In the data rows, 128 means zero.
Here are some points, one per row:
[161 134 139  71  87 128 101 166 130 144 169 165  92 129 140 132  77 108
 145 135 231 149  41  97 138 129 132 132 111  80 178 146 138  53  67 141
  60 142 187  28 171 112  89  64 122 158 137 106  86 148 172 147 128 134
  98 122 148 193 118  73 142 144 109  96]
[ 70 156 109  86 116  82 122  94 112  63   2 126  73 191 138 115 122  96
 184 149  94 149  90 133 147 151 138  96 123 159 156 183 208 202 129 201
 131 126 155 117  79 127 101 193 134  68  92 151 178 114 186 115  92 100
  93 144 136 159  99 155 138 166  69 102]
[116  93 146 214  88 130  78 113  60 117 139 132 153 113 170 156 234 174
 171 129  98 156  82 109 133 116  80 194 173 101 130 146 133 205  59 143
 184  98 169 142 155 140 154 121 135 198 212 132 171 168 164  88 129  72
 122 145  72 122 152  86 157 116 166  75]
[145 156  56 124 161 118 216 185 145  55 100  56 100 210 120 125 126  71
 146 106 134 117 104 180 120 104 128 165 116  34  82  91 107 103  87  95
  99  63 145 166 139 116 104  52 164 104 173 133 196  59  87 123 212  27
 169 129  44 178 123 124  72 167 183 202]
[ 75  81 185  91 118 161  74 141 163  97 131 119 175 165  35 130 159 169
 145 129 178 140  96 104 126 104  82  60 130 209 124 110 142 166 175 136
 130 183 155 139 136  88 191 116 103 143 158 150 110 160  50 156 202  61
 116 194 164 196 160 153  99 133  92 150]
[106 131 143  78 116  66  78 155 111 129 176 154 186 107  87 128  87 139
 124 125  87 127 106 171 156 109 244 196 121 103 108  98 129 103 138 123
 205 196 128 151  96  88 118  59 182 126  71 110 198 142  93 144 140 189
 146 159 111 164 104 170 158 174 181  57]
[167 114 103  85 150 131  46 102 105  77 130 164 167  79 199 118  46 101
 144 147  76  97 174 111 148  82 144 109  85 115 120 159  80 182 112 139
 133 137  91 149 196 103 114  97 143  74 150 124  51 130 144 146 114  85
 148 192  82 147  76  62  91  94  85 148]
[124 216 153  74 117 216 198  66 161 166 120 131 159 128  99 149  80 154
  95 150 119 118 103  93 107 133 134 156 142  89 167 104 144 138 136 163
 159 124 138 143  88  87 179  92 127 121 133 183 106 193 193  93 117 100
  37 178 143  47  72 147 113  64 186 159]
[211 153 112 126 124 100 119  74 179 223 144 115 104 150 129  97 143 137
 147 180 115 107 165 131 130 112 155 128 142  76 149 117 161 226 231 128
 136 147 141 152 142  98  62 163 123 137 147  74 158 183  95 142 138 103
  77  50 111 143 172  78 167 135 148 133]
[109 120 177  83 128 136 206 117 137 140 154 115 119 118 111 143 113 125
  55  71 142 185 208 162 221  71 123  44 214 108 129  96 165 150  95 164
 146 133 164 121 228  95 194 146 162 130 134  84 130  32 134  76  91 154
 147 118  98 120 157 121 143 154 124  99]
[ 95 163 131 142 245 144 166 173 117 128 197 155 159 145 124 126 164 156
  96 117 118 117 130  71  92 191 176  95 133 149  57 191 122 194 153 138
  75  94 173 173 192 177 147  94 123 144 112 136 166 199 164 204  29 153
 168  96 118 188  57 155 116 139 128 146]
[189  66 116 107 191 160 124 135 215 121 120 119 156 129  61 159 192 161
 160 125  73 188  95 173 103 155  94 198 103 111 138 128 155  94  93 139
  61  80  71 103 114  78 150 184 156  81  86  54  76 144 106 115 116 166
 123 132  46 138 103 148 159 137 127 114]
[228 131 158 159  74 156 115  93  51 197  99 171 106 148  63 106 141  58
 107 116 108  91  99  59 131 123 170 120 107 110  63 101 107 140 143 118
  99 147 140 119  68 154 165 160 170 157 124 128  31 103 133  60 117  93
 186 118 140 154 105 204 139  99 113  74]
[189 155 167 146  87  89 118 167  98  88  79 118 124 131 193 205 104 123
 142 180 152 223 161  88 113 179  27 103 178  94  82 142 136 150 154 113
 152 168 134 102 138 114  96 144 157 129  63 186  96 157  82 192 112 133
 146 153  85 103 142 192 181 133 213 176]
[ 91 151 224 221 244 133  98 129 162  96 103 138 104 124 121 170 155 144
  67 145 147  96 142  51 114 167 141  96  69  79 114 160  72  66 174 180
 148 155 121  76 129  94 123 155 213 114 144  87 190 169 189 124 223 116
 174 106 124 103 137  90 123 165 124 113]
[125 195 115 124  42  81  77 166 138 166 175  98 203 163 123 155  89 121
 116 118 139 127 151  90 111 201 109 174 128 153 169 124 170 120 126 140
 102  23 111 205 196 131  98 149 115 142  60  68 105 130 133  62 176 100
 140 157 180 107 107 173 103  98  93 100]
[100 144  56 156 101 139 167 139 117 128  82 201 116 121 172  73 135  87
  89  79  90 193 100  84 151 183 105 193 105 135 108 140 132 116 159 112
 163 170 104 129 136   4 157 157 102 155 108 117 148  99  82 165 135 131
 124  88 180 182  77  77 165  34  93 151]
[133  69 111 145 104 110 248  93  95 131 174 208  72 122  97 185 154  95
 174 173 174 158 181 131 143 119 194 134 142 206 143 237  92  99 109  76
 146 117 148 186 127 146 117 132 159  86 109 130  90 149  97 100 221 135
 110 148 103 124 112 122 125 167 131 159]
[130 170  91 204 121 165  94 158 134 114 157 124 137  94  86 141 164 150
 118 174 210  93 115 219 136  70 121 107 128 110 105 150 137 158 119 105
 176 140  33 155 137  82  64 148 146 186 120 187  91  60 169 159  86 114
  78 103 157  99  47 160 107 195  78 125]
[ 95 164 114  99  84 122 138 166 149 114 145 108 127 202 157  32 179 195
 140 145 182 114 123 151  55 131 207 155  76 157 128 116  66 122  84 166
 165 147 175 115 145 105 131 181 173 114 130 127  82 130 161 116  66 143
 175 125 125  97 201 102 184  87 123 193]
[ 67 168 111 150 162 127  57  62 115  70 141 172  97 116 148  98 130 106
 127 124 127 135  77 122 155  38 168  83 127 111 161 100 153  64 192  95
  65  34 160 165 154 123 185 127 137 173 107 130 107 107  80 157 149 178
 129 123  72  39 145 145 216 136 128 156]
[133 110 162 116 113  81  96  75 188 153 128  90 120 150 116 164  92 130
 127 109 121  55 121 157 154 205  99 102 109 113 146 171 178  97 120  73
 191  87 134 162  78 147 200 138 104 187 102 207  98  84 173 160 122 180
 207 124 115 172 125  19 107 126 140 151]
[141 201 106 119 154  62 134 128  86 137 183  79  96  81 105 140 170 110
  51 155  76 165 153 112 123  87  85 106  32 113 207 181 136  85  89  91
 150 166 107 137  66 166 126 188  71  88 196 130 139 150 176 143 120 112
 128 168 136 185 170 179 143  96 132 134]
[ 91  41  87 118  97 113 134 148 108 117 135  84 100 129 157 143 121 159
  80 155 165 113 173 123  51  80  94 120 143 197 165  88  98 123 163  61
  52 140 136 115  70  79 132  99 157 130  73 130 175 137 201 126 148  97
 110  70  58 152  61 102 124  98 148  77]
[131 155 127 156 120 142  92  69 167  80 148 112  93 178  65 186 123  83
 164  90 190 130 166  87 121  75 116 174 181 145  85  95 108 125 112 133
 115 170  57 127  89 206 151  41  99  61 103  93 180 106 155 112  95 201
 111 144 175 135 140  79 176  59  76 197]
[147  38  97 166 180 102  72 148 132  77 126 185 187 144 148  73 119 138
 116 185 153 127 217 124 134 168 129 120 114  77 134  85 181 152  81  95
 161  74 162 113  81 172 162 146 147 141 178 129 135 119 135  90 138 215
  53  98 178 169 142 202  89  85 120 167]
[105 179 139 145 135 213 101 148  72 151 156 156 123 111 132 130  90 175
  58 126 158 128  84 174 173 195  87 102  95 136 149 100 137 212  95  88
 109 143 151 133  66 149  89 125 126  34 114 122 151 119  33  69 133 151
 146  93  81  81 146  71 105 146  95 120]
[ 91 119 110  73  98 192 128 187 106 233  54  71  76 137 104 127 107 162
 180 157  56 117 144  78 122 144 130 134 195  88 219 121  59 107  81 107
 152 133  71 145 163 187 133 139 146 160 161 184 155 106  88 160 136 204
 136 138  99 146 129 133 142 154  54 122]
[120 119 204 103 133 153 165 165 155 160  95  86 167  69 214 146 166 136
 134 163 117 117 104  82 212  67 114 173 124 167 126 105 125 124 127 114
  87 147 179 220  40 135 102 125 141 139 138  43  97 105 144 157  87 124
 148 102 204 120 104 142 122 196 123 184]
[156 137 105 181  69 164 197 155 160  97 177  84 153 133 175 105  93 134
  75 184  85 151 151 105  66  88 194 161 185 150  76 183 198 132 139 105
  98 120 144   9  89 136 146 115  79 151 135 126 156  94 102 158 177 142
 193 187 114  93 144 120  88 179  77 107]
[ 70  99 104  71 119 147  93 124 127 142 155 189 183 129 106  78 165  56
 175 103 136 135 171  56  66  91  98  84 197  96 125 161 124  48 124 153
 161 114 115 152 109  95  88 155  59  44 141 148 137 123  94 136  71 116
 169  56 141  98 126 114  61 155 184  97]
[145  51  61  84 124  74 113 113 124 164 112 113  84  58  92 139  59 141
 111 109 133  86  61 195  40 104  75 144 150  88 114 197  76 177 143 125
 152 108 180 118 133 171 148 145 152 137 124  52 164  90  77 143 119  92
 141 173 217  45 160 146 133  91 108 146]
[195 126 156 131  68 166  74 118 177 154 135 120 119 157 146 115 153 133
 153 103  90 192 167 207 214 163 156  36  96 170  92 143  67  74 106 123
 134  67 133 119  86 101 122  85 119 135 171 134 220 179 120 155 111 100
 122 127 168  63 111 154 136  90 115 100]
[145 107 118  98 110 170 164 178 104  80 123 101 121  44 132 121 133  97
 120  33 116  42 124 137 123 116 171  75 111 174 135 137 233 122 140 130
  90  94   0 112 137 117 162  66 215  88 137 157 122 194 134  93  88 145
 122 106 207 126 217  89 134 107 122 130]
[130 192  87  70 167 149 102  84 128 149  42  99 199 115 191 119 174 149
 109  33 132 119 156 162  91 152  97 135 140 130  67 173 102  99 136  60
 127 188 177 100 167 182 118 112 124 113 134 150  81 135 154  86 203 145
  55  93 154 150 138 150 161 186 130  95]
[114 128 148 130 145 151 179 161 108 165 118 170 209 108 105 164 148  68
 163 103  92  54  76 205 147  95  81 119 181 176 193 121  77 158 167 141
 153  86 173  36 126 117  44 151  90 145 110 152 123 108 169  99 168 187
 129 169 112 155 156 167 148  43 113 169]
[145 113 191  80 127 112 185  79 169  22 133 119  99  85 139  94  82 102
  83 121 121 144  42 143 116 111 155  93 141 137 107  68 103  90 102 110
 156 150  51 178 159 201  54 162  99 205  99 130 145 185  99  77 111 149
 131  56 112 149 130 117  55  55  97  93]
[ 88  98 142 147 147  54 119 119  72 184 148  32  85  93 123 111 113 143
 133 163 117 104 152 169 129 144 112 152 174 133  48  94 159  68 140 238
 141 127 144 126  98 112  85  86  69  95 163 158  39 182  82 117 119 114
 128  93 120 147  90 137 164 124 105 133]
[111 126  51 218 185  93 152  71 158 142  85 103 116 168 137 142 124 173
  96  96 118 165  97  83 151 128 145  95 119 203 176  90 115 149 112 142
 131 110 120 114 118 122  59  89 161 145 188 120  43 121  89 166  99 187
 120 169 190 123 135 101  84 136 245  54]
[127  88 153 132 202  96 155 165  99 118 145 123  63 106  94  48 125 141
 167 134 138 183 168 120 186 146  89 208  98  92  99  57  47 179 167  89
  81 120 113 141 168 100 164 171  52 110 116 228 149 158 188 132 151 119
 148 219 196  83 186  75 109 197 127  68]
[125  83 151 193 133 181 133  69  37 115 135  91 128 190 112 144  74 146
 199  86  89  60 165 157 144 132 128 129  97  94 130 136 158  86  64 145
  64 205 139 117 175 126 113 194 104 195  71  79 145 139 133 188 114 103
 102 100 160 103 151 161 106 127 165 182]
[107 119 107 108 101 169 116  91 203 171 184 173  95  80 197  97 141 129
 177  75 195 132 154 127 127 144  96 174  50 153 127 108 155 116 205 214
 112 167 102 125 130 197 128 132 146 167 130 131 169  52 123 109 114 141
 153 179  60 151 136 189  51 143 162 141]
[183 122 156 132 137  35 162 165 113  98 128 175 152 152 138 154 208 131
 109 140 103  79 113 132 113 176 158 118 145 138 185  62 171  98 136 157
 124 195 125 102 168 194 156 129 115  90 120 152 147  70  82 151 108  63
  70 139 127  38  88  84 137 125  95 118]
[105 151 155 173 110 121 130 180 147 162  48 186 134 129 129 149  55 124
 158 191 138 153 128 170  96 155 150 141 105 177 115 116  77 160 147 124
 157  95  95  97 150 159 211 103  11 136 158  82  98 102 170 120 108  57
 103  48  69 145 182 163 157 178 203 119]
Along one direction, these points spread out more than along any other. How many in every 100 of the points above lie lower along it than each point below? Answers are rounded to whole numbers. More than half of the points above lie lower than the first one.
[105 151 155 173 110 121 130 180 147 162  48 186 134 129 129 149  55 124
 158 191 138 153 128 170  96 155 150 141 105 177 115 116  77 160 147 124
 157  95  95  97 150 159 211 103  11 136 158  82  98 102 170 120 108  57
 103  48  69 145 182 163 157 178 203 119] 5
[109 120 177  83 128 136 206 117 137 140 154 115 119 118 111 143 113 125
  55  71 142 185 208 162 221  71 123  44 214 108 129  96 165 150  95 164
 146 133 164 121 228  95 194 146 162 130 134  84 130  32 134  76  91 154
 147 118  98 120 157 121 143 154 124  99] 91
[ 70 156 109  86 116  82 122  94 112  63   2 126  73 191 138 115 122  96
 184 149  94 149  90 133 147 151 138  96 123 159 156 183 208 202 129 201
 131 126 155 117  79 127 101 193 134  68  92 151 178 114 186 115  92 100
  93 144 136 159  99 155 138 166  69 102] 27
[156 137 105 181  69 164 197 155 160  97 177  84 153 133 175 105  93 134
  75 184  85 151 151 105  66  88 194 161 185 150  76 183 198 132 139 105
  98 120 144   9  89 136 146 115  79 151 135 126 156  94 102 158 177 142
 193 187 114  93 144 120  88 179  77 107] 18
[ 75  81 185  91 118 161  74 141 163  97 131 119 175 165  35 130 159 169
 145 129 178 140  96 104 126 104  82  60 130 209 124 110 142 166 175 136
 130 183 155 139 136  88 191 116 103 143 158 150 110 160  50 156 202  61
 116 194 164 196 160 153  99 133  92 150] 34
[111 126  51 218 185  93 152  71 158 142  85 103 116 168 137 142 124 173
  96  96 118 165  97  83 151 128 145  95 119 203 176  90 115 149 112 142
 131 110 120 114 118 122  59  89 161 145 188 120  43 121  89 166  99 187
 120 169 190 123 135 101  84 136 245  54] 39
[116  93 146 214  88 130  78 113  60 117 139 132 153 113 170 156 234 174
 171 129  98 156  82 109 133 116  80 194 173 101 130 146 133 205  59 143
 184  98 169 142 155 140 154 121 135 198 212 132 171 168 164  88 129  72
 122 145  72 122 152  86 157 116 166  75] 2
[130 192  87  70 167 149 102  84 128 149  42  99 199 115 191 119 174 149
 109  33 132 119 156 162  91 152  97 135 140 130  67 173 102  99 136  60
 127 188 177 100 167 182 118 112 124 113 134 150  81 135 154  86 203 145
  55  93 154 150 138 150 161 186 130  95] 20
[124 216 153  74 117 216 198  66 161 166 120 131 159 128  99 149  80 154
  95 150 119 118 103  93 107 133 134 156 142  89 167 104 144 138 136 163
 159 124 138 143  88  87 179  92 127 121 133 183 106 193 193  93 117 100
  37 178 143  47  72 147 113  64 186 159] 73
[ 67 168 111 150 162 127  57  62 115  70 141 172  97 116 148  98 130 106
 127 124 127 135  77 122 155  38 168  83 127 111 161 100 153  64 192  95
  65  34 160 165 154 123 185 127 137 173 107 130 107 107  80 157 149 178
 129 123  72  39 145 145 216 136 128 156] 89
[ 91  41  87 118  97 113 134 148 108 117 135  84 100 129 157 143 121 159
  80 155 165 113 173 123  51  80  94 120 143 197 165  88  98 123 163  61
  52 140 136 115  70  79 132  99 157 130  73 130 175 137 201 126 148  97
 110  70  58 152  61 102 124  98 148  77] 32
[141 201 106 119 154  62 134 128  86 137 183  79  96  81 105 140 170 110
  51 155  76 165 153 112 123  87  85 106  32 113 207 181 136  85  89  91
 150 166 107 137  66 166 126 188  71  88 196 130 139 150 176 143 120 112
 128 168 136 185 170 179 143  96 132 134] 30
[ 88  98 142 147 147  54 119 119  72 184 148  32  85  93 123 111 113 143
 133 163 117 104 152 169 129 144 112 152 174 133  48  94 159  68 140 238
 141 127 144 126  98 112  85  86  69  95 163 158  39 182  82 117 119 114
 128  93 120 147  90 137 164 124 105 133] 25
[145 113 191  80 127 112 185  79 169  22 133 119  99  85 139  94  82 102
  83 121 121 144  42 143 116 111 155  93 141 137 107  68 103  90 102 110
 156 150  51 178 159 201  54 162  99 205  99 130 145 185  99  77 111 149
 131  56 112 149 130 117  55  55  97  93] 95
[125  83 151 193 133 181 133  69  37 115 135  91 128 190 112 144  74 146
 199  86  89  60 165 157 144 132 128 129  97  94 130 136 158  86  64 145
  64 205 139 117 175 126 113 194 104 195  71  79 145 139 133 188 114 103
 102 100 160 103 151 161 106 127 165 182] 48
